Rotation paths and how fast each direction turns (degrees per step)
Each turn is a multiple of 5 degrees from 10 to 175, or 0.
Each row of a path follows its step; steps can be skipped.
Path 1:
step 2: [-22  12  21  -8  11   5   3  11 -15 -33  -9   9 -10  11   5  24  11  -8
  12 -16   2   0  16 -13 -19 -12  31   1  22   9   5   7 -13  -4  19  21
   1  16   7  -5  -6 -12  -9  17  -7  14  17 -11]
step 7: [ -7   1   9   2 -14  15   0 -12 -25 -52   6  -6   3  -4   6  -5  -4  -2
   7 -10  14 -21   2  11 -29   5  17  17  26  21  -2  12  -8  -4  19   7
   4  -2 -10  10 -16  -7 -18  11   5   5   2  -8]
step 13: [-12  10   8 -10  -2  -4   1  -1 -19  -5  -5  14  13  -2   1   8  14 -15
  -1 -32   4 -14  28  -7 -41  -7  15  18  29  -1   1  -6  -7  15   1   2
  -3  16   7  -2   4  -7   8   7 -29  13  12  18]
step 14: [  7  -2  24  -8  -3  15   8 -25   0   3 -15  12  -1  10  19  23   0 -21
  22 -19  23  -9   2 -20 -12 -22  27  10   1   7  20  15  25  -1   5   6
  14  14   7 -15  10   7   7   1 -13   0   4  -4]
step 19: [  3  -2  14   0   4  10   3  -3 -10 -23  -7  19 -21  -9  12  25   2   2
   6 -18  17 -31  -1 -12 -19  -7  23  10  10   4   6   9  13  17  27   0
  18 -20 -16  -7  15  11   6  13   1  -9  18  16]
step 20: [  4 -17  24  14  -1  -8 -10 -12   8   6   0  -2  -1  -1  -1   8  -6 -24
  34   6  -1  -7   1 -39 -11 -11   8  19  10  12 -13  -5  -2  13   3  -6
  30  -5 -18  -8   1   2  18  17  14   5  -5  28]
step 21: [ -9  -1 -11  -3  10 -14  -1  -7 -20   5  22  -2   6   5 -19   9  -1  -4
  30 -17  14  10   1 -39  -7 -21   4  23 -22   6  19   2  -9   0   5 -25
   9 -13   5  15  -6 -11   4  14   6  -2 -29   9]
step 22: [-17   6  -1  -2   5 -14  11   2   0 -20  25   6   3  29  -7   4  37 -23
  14   6  14   5   3 -22 -10 -17   0  -4  -2  -5   3  19  13   9  21  -5
 -17 -22  -4   0 -11 -10 -25  23   3   6  -5 -12]
step 27: [-24  -7   1  -9  10 -24   9 -29  -9 -30  15  -5  -1   6   6   6  12 -25
   4  -7  16  21  -9 -10  -8   3 -10   9  11   9  -8  22  -7   2  11   0
  -1 -17 -19   2  -5  13 -17  16   2  -9 -35  -7]
Speeds:
[  6   1  -8  -5  -3   9  -2  -6  -4   0   0  -2   0   0  -1   0  -6   7
   0  -8   3  -3  -3   4   5   0   3   4 -10   3   9   1   4  -2   5  -4
   3  -5   7   1   4   7   0   2   4  -4  -1  -1] : 160
[  3   4   1   0  -1   1   2   0  -5  10   1  -5  -1   4  -5  -2   4  -2
   3  -1 -11   6   6  -3 -10  -4   5   3  -7  -6   1  -1  -4   6  -1  -2
   0   3   9   6   2   0  -3  -7  -1   2   1   0] : 90
[  4  -4  -2  -4   0  -5 -12  -3   3  -3  -2   2  -4   5   5   2   3   3
   3   7  -4   0   1  -5  -3   5   1  -2   2   1   6  -8   8   7   4   6
  -2  -1   7  -5   2   0   1   2   3   8   3  -6] : 125
[ -1   7   4   2  -1  -7  -4   6   5   1  -3  -4   0  -1   2   4 -15  -5
   2  -2  -4  -4  -3  -5  -5  -2  -5   0  -4   0   6   8  -3   0  -1  -6
  -5  -2  -4  -7   3   5  -1  -3  -1   5  -4  -3] : 65
[  5  -5   7  -6  -5   1   0  -7  -4   0   3  -5   5  -2   0  -2  -2  -6
  -7  -8   1   4  -3   2   1   3  -6  -1   7   0   2  -2   9   4  -6   2
  -7   4   0   1   7   1   0  -6 -10   0  -4  -1] : 20
[  5  -8   1   0   3  -1   0  -4   5   2   1   0  -5  -3   0   9 -10  -6
   2   5   9  12   4   1   0  -9   0   2  -1  -3   0  -6  -4   2  -3  -2
   4  -4   2   1   0   0   4   2  -1  -4   2  -3] : 65
